One hidden turn or mirror swaps the rows below in pairs. Which row is each named row swapped with?
The rows were stretched afterwards, more along some directions than others.
Q_987: [-1.53  0.41  0.60 -2.82 -1.09 -0.02  0.11  1.02 -0.29 -2.99  1.67  0.14
  0.57 -0.68 -0.40 -0.49 -0.06  4.24]
Q_129: [-0.02 -1.81 -0.80  0.72 -1.30  1.73 -0.01  1.75 -0.59 -1.55 -1.04  3.96
 -0.52 -3.06  1.54  2.36 -1.30 -1.59]
Q_324: [ 0.95 -2.94  0.06  1.83  0.40  1.19 -2.40 -0.56 -0.10  1.50 -1.54 -0.30
 -1.56 -1.05  0.98  0.92 -1.86 -0.68]
Q_828: [-1.08  1.13 -0.35 -3.10 -2.48 -0.51  1.52  0.25 -0.02 -2.13  1.54  0.84
  1.37 -0.12 -0.49 -0.97  0.43  4.47]
Q_17: [-0.96  0.87 -0.23 -2.11 -0.61  0.34 -0.11  0.63 -1.87 -2.50  2.01 -0.46
  0.43 -0.41 -0.13 -1.16 -0.22  4.24]
Q_209: [-0.43 -1.03 -0.88 -0.22 -1.56  0.41 -0.59  3.12 -0.82 -1.17 -1.23  4.11
  0.11 -2.64  0.54  1.69 -0.13 -1.07]
Q_389: [ 0.57 -0.77 -1.28  1.99 -2.46  0.45  1.44  1.27 -0.11 -0.89 -0.52  4.04
 -0.89 -2.81  2.25  1.69  0.14 -2.71]
Q_198: [ 1.61  1.70  0.86 -0.14 -1.99 -1.23  5.04 -1.07  0.00 -1.07  1.08 -1.23
  1.64 -1.44 -1.09 -2.74  1.08  1.76]
Q_762: [ 1.14 -0.35 -0.93 -0.26  0.50  0.13 -0.90  0.92 -2.38 -0.49 -3.85  0.76
 -1.40 -2.99  1.82 -0.52  0.90 -2.53]
Q_658: [-0.62 -1.64 -1.22  1.04  0.50  1.07 -0.67 -0.35 -0.87 -2.26 -1.38  1.68
 -1.79 -1.09  2.64  0.58  0.57 -2.93]
Q_438: [ 2.89 -0.28  1.84  0.96 -0.23 -3.14  3.76  0.12  1.43 -1.44  0.10 -1.05
  1.32 -1.49 -0.85 -1.62  0.17  1.68]
Q_763: [ 0.39 -1.87  1.14 -0.15  1.11 -1.98  0.47 -0.19 -0.11 -1.45  0.29  1.07
  2.45 -0.07 -2.70  0.11 -0.53  0.93]
Q_483: [-2.63 -1.08 -1.21  1.38  0.82  1.07  2.42 -0.31 -1.29  0.30  0.71 -0.69
 -0.92  1.38  0.08  1.31  0.38  0.55]
Q_420: [ 1.94  0.50  1.30  0.79 -1.04 -1.65  3.31  0.76  0.67 -2.83  1.35 -1.13
  2.41 -1.35 -0.28 -0.77 -0.20  3.80]
Q_202: [-2.39 -2.09 -2.11  0.51  1.47  2.27 -1.13  0.51 -2.43 -0.40 -0.12 -1.14
 -0.94  1.76 -0.19  0.80  0.57  3.10]
Q_735: [ 1.38 -1.14  0.71  2.12  1.07 -0.28 -1.69  1.95  0.36  2.44 -0.50 -1.24
 -1.44 -2.97  0.52  1.53 -0.82 -2.10]
Q_553: [-2.65 -0.47 -0.25  0.39 -0.60  0.28  2.05 -1.01  0.16  0.10  0.74  0.50
 -0.61  2.92 -1.23  0.68  0.36  1.54]
Q_381: [ 1.37  0.87 -0.85 -1.69  1.15 -1.49 -1.74  1.87 -1.11  0.81 -2.37  1.14
 -1.90 -2.44  0.97 -2.48  1.57 -3.43]
Q_168: [ 0.23 -0.94 -0.11  0.88 -2.07 -0.02  0.75  3.35  0.52 -1.67 -0.55  3.54
  0.30 -3.29  1.14  2.01  0.12 -0.92]
Q_947: [ 0.65 -2.77 -0.89  2.06  1.25 -0.05 -2.11  0.96 -0.05  1.53 -1.80 -1.06
 -1.43 -1.80  1.73  2.27 -1.11 -1.13]
Q_414: [-1.02  0.00 -3.17 -2.44 -2.54 -0.81  3.42  0.06  0.21 -1.36 -3.43  1.79
  2.32  2.24  2.05 -0.11  3.25  1.97]
Q_646: [-1.49 -0.20 -2.05  2.20 -0.21 -0.36  2.56 -1.15 -1.96  0.45  1.92 -0.49
 -1.21  2.03  1.49  0.61  2.06  0.20]
Q_245: [ 1.31 -2.36 -1.01  1.49  1.00 -1.30 -3.67  1.16  0.60  1.21 -0.59 -0.70
 -1.23 -0.77  0.70  1.17  0.01  0.34]
Q_528: [ 0.81  0.59 -1.61 -0.22  1.18 -1.24 -0.96  0.42 -1.77 -0.86 -1.98 -0.05
 -1.42 -0.44  2.94 -1.58  2.47 -2.41]
Q_895: [-0.04 -0.13 -0.40 -0.48  1.50 -0.50 -1.27  0.75 -0.88 -0.51 -2.13 -0.59
 -0.75 -1.13  1.72 -1.75  1.76 -2.52]
Q_861: [-1.39  1.14 -1.11 -1.74 -1.79  0.42  2.19  1.06 -1.39 -2.70  2.26  0.51
  1.23 -0.12  0.84  0.03  0.57  3.57]
Q_575: [ 2.28 -1.53 -0.44  2.83  0.09 -0.42 -1.01  0.69  0.02  1.82 -0.65 -0.62
 -1.23 -1.70  0.88  1.61 -0.36 -0.64]
Q_377: [ 0.64 -2.42  1.71 -0.87  0.94 -1.00 -1.04 -0.59  0.09 -1.07 -0.35  0.67
  2.63 -0.69 -3.11 -0.18 -1.91  1.34]
Q_320: [ 1.78 -1.89 -0.18  2.03  0.68  0.33 -1.81  0.79  0.51  1.91 -1.90 -0.52
 -1.40 -1.72  0.64  1.38 -0.95 -1.01]
Q_830: [-1.56 -0.64 -0.88 -1.62 -0.89  1.46  0.35 -0.53 -0.70 -3.24  2.45  0.53
  0.06  1.27  0.27 -0.25 -0.44  3.53]
Q_71: [ 0.73 -0.38 -0.70  1.01 -3.10  0.72  1.54  0.77 -0.69 -1.13 -1.48  4.50
  0.15 -3.36  1.00  2.18 -0.07 -1.08]
Q_173: [ 0.49 -0.62 -1.14  1.71 -1.99  0.53  1.34  1.83 -0.36 -1.44 -0.35  3.89
  0.50 -1.86  2.03  2.61 -0.07 -1.06]
Q_394: [-0.50 -0.57 -1.97 -3.02 -1.97 -0.54  1.64  0.08  1.29 -1.38 -3.90  0.92
  2.44  1.88  1.49 -0.68  2.03  2.40]
Q_608: [-2.43 -0.47 -1.28  0.66 -0.01  1.78  1.63 -1.86 -1.34  0.35  0.97 -0.61
 -2.27  2.73  0.05  0.20  0.90  0.30]
Q_218: [-2.62 -1.03 -1.11  0.68  0.54  2.08  1.52  0.80 -1.81  0.12  0.99 -0.76
 -1.12  1.07 -0.74  0.88  1.03  1.53]
Q_104: [ 0.39 -2.01  0.00  3.39 -1.53 -0.87  0.57 -1.99  1.42  1.41 -0.42  0.23
 -1.10 -0.29  1.21  2.94 -0.97 -1.48]
Q_154: [-0.97  0.47 -1.10 -2.60  0.11 -0.09 -0.02  2.43 -1.94 -1.86 -3.62  0.77
 -0.53 -2.83  0.93 -1.04  2.02 -0.81]
Q_72: [-1.91 -0.16 -1.27  1.22  0.51  0.28  2.26 -1.16 -1.18  0.20  1.83 -1.19
 -1.90  2.58 -0.07  0.34  1.43  0.35]
Q_256: [-2.09 -0.75 -1.16  0.32  0.77  1.15  2.31  0.46 -1.04  0.11  0.38 -0.88
 -2.43  1.27  0.33  0.82  1.05  0.69]
Q_462: [ 2.40  1.29  2.59 -1.12 -1.92 -2.71  3.45  1.36  1.45 -1.31 -0.60 -0.56
  2.74 -4.51 -2.18 -1.64 -0.29  2.13]
Q_932: [-1.46  0.81 -0.82 -2.70 -2.44  1.19  0.82  0.15 -1.55 -2.94  1.63 -0.10
  0.84  0.25 -0.39 -1.14  0.50  4.56]
Q_20: [ 1.03 -1.78  0.29  1.70 -0.55 -0.44 -1.11  0.21  0.87  1.87 -1.63 -0.66
 -1.60 -2.06  1.32  2.56 -0.89 -1.03]
Q_925: [ 2.88  0.02  1.90  1.22 -0.66 -1.74  3.72 -0.98  1.47 -1.39  1.36 -0.47
  1.22 -0.90 -1.56 -2.62 -0.39  1.12]
Q_793: [ 2.14  2.59  1.02 -1.51 -0.90 -3.16  3.84  1.34  0.40 -0.11  0.99 -0.38
  1.11 -1.27 -1.73 -3.64  1.27  1.28]

Q_129 swaps with Q_861
Q_173 swaps with Q_830
Q_202 swaps with Q_104
Q_320 swaps with Q_72
Q_528 swaps with Q_925
Q_735 swaps with Q_256
Q_987 swaps with Q_168
Q_658 swaps with Q_420

